In the rows, zero is written as 128.
Named turns come first, each shown by rows before and after it. Which turns, in which order, take the first row of each pair that follows to the second? Write the first one first, as in the answered first pair.
z171 (before -> after):
[140 124 143 152 173 156 109 115]  ->  [146 117 112 179 110 138 122 146]
[131 118  84 130  53 123 157 167]  ->  [126 146 140  48 110 144 164  92]
[139 121 107 160  90 136 135 155]  ->  [143 144 136 101  96 150 152 105]
z311 (before -> after):
[137 153 148 110 114 150 150 103]  ->  [133 154 139 128  85 132 148 110]
[108 126  92 182 110  69 110 149]  ->  [ 91 108 100 112 185  79 118 149]
[139 127 131 123 143 119 128 107]  ->  [145 130 125 133 130 124 119 108]
z56 (before -> after):
[ 89 139 165  93 152 101 131 125]  ->  [ 94 137 163  80 142 115 142 126]
[124 119 120 111 157 133 115 111]  ->  [132 119 130 106 150 137 115 115]
[148 132 141 141 168 154 107 135]  ->  [147 131 139 144 165 152 104 130]
z331 (before -> after):
[132 143 135 130 164 134 127 103]  ->  [116 150 118 128 121  93 130 108]
[139 108 131 127 115 141 142 143]  ->  [134 116 148 145 143 137 122 124]
[140 130 118 142  96 122 134 142]  ->  [146 121 125 143 124 155 134 148]
Now pairs of rows:
Between the rows of a pair lie 2 to 3 turns.
[147 146 181 156 124 184 113 110]  ->  [111  93 124  97 132 150 144 195] => z311 z311 z331
[118 132 118 115  76  99 166 134]  ->  [115 144 133 142 100  76 135 100] => z331 z331 z331
[117 132 126 146  99  82 100 113]  ->  [130 111 149 114 172 161 109 131] => z331 z311 z331
[148  88 124 116 169 228 168 176]  ->  [106 129  89 173  41  55 137 143] => z331 z311 z331
[149 180 162 156 126 139 106  69]  ->  [114 157 160  85 185 105 116  85] => z311 z311 z311
[126 147 138 122  99 121 136 113]  ->  [137 144 137 152 102 130 125 115] => z331 z331 z311
[126 113 142 188 123 130 103 122]  ->  [109  95 147  94 164 142 131 124] => z331 z311 z311
[101 104 114 118 157  97 121 152]  ->  [135 110 131 133 141 177 138 156] => z171 z331 z311
[147 118  99 135  70 184 151 197]  ->  [154 153 129 104  44 187 162 136] => z171 z311
[137 148 117 136  72  91 145  92]  ->  [123  93 120  96 181 154 153 149] => z311 z331 z171
[131 127 127  99 173 106 101 128]  ->  [155 139 110 145  86 118 114 137] => z311 z311 z331
[126 130 131  73 104 163 148 136]  ->  [133 132 106 173  80 132 113 154] => z171 z311 z311
[138 123 130  72  97 155 172 164]  ->  [ 96 142 133  85 122  59 126 123] => z171 z331 z331
[178 143 139 116 123 212 147 140]  ->  [149 162 133 202 113  99  86 105] => z171 z331 z171
[170 137 128 171  92 183 131 138]  ->  [ 90 110 113  98 162  73 115 149] => z331 z311 z311
[115 126 131  87 115 112 142 121]  ->  [146 134 138 157 115 138 113 118] => z171 z311 z311
[154 129 148 101 105 182 164 127]  ->  [112 148 145 102 111  73 129  83] => z331 z331 z311
[155 131  95 169  87 140 133 164]  ->  [132 151 150  80 173 144 129  87] => z171 z311 z171
[164 144 145 112 133 184 142 111]  ->  [149 151 122 181 100 114 114 116] => z331 z171 z171
[116 138 151 163 194  96  87  94]  ->  [ 88 125 131 115 187  62 106 114] => z331 z171 z171
[121 130 104 154  79  66 118 154]  ->  [148 149 166  93 170 170 128  94] => z171 z331 z331
[124 138 123 118  77  69 132 168]  ->  [151 144 156 192 141 121  86 151] => z331 z331 z311
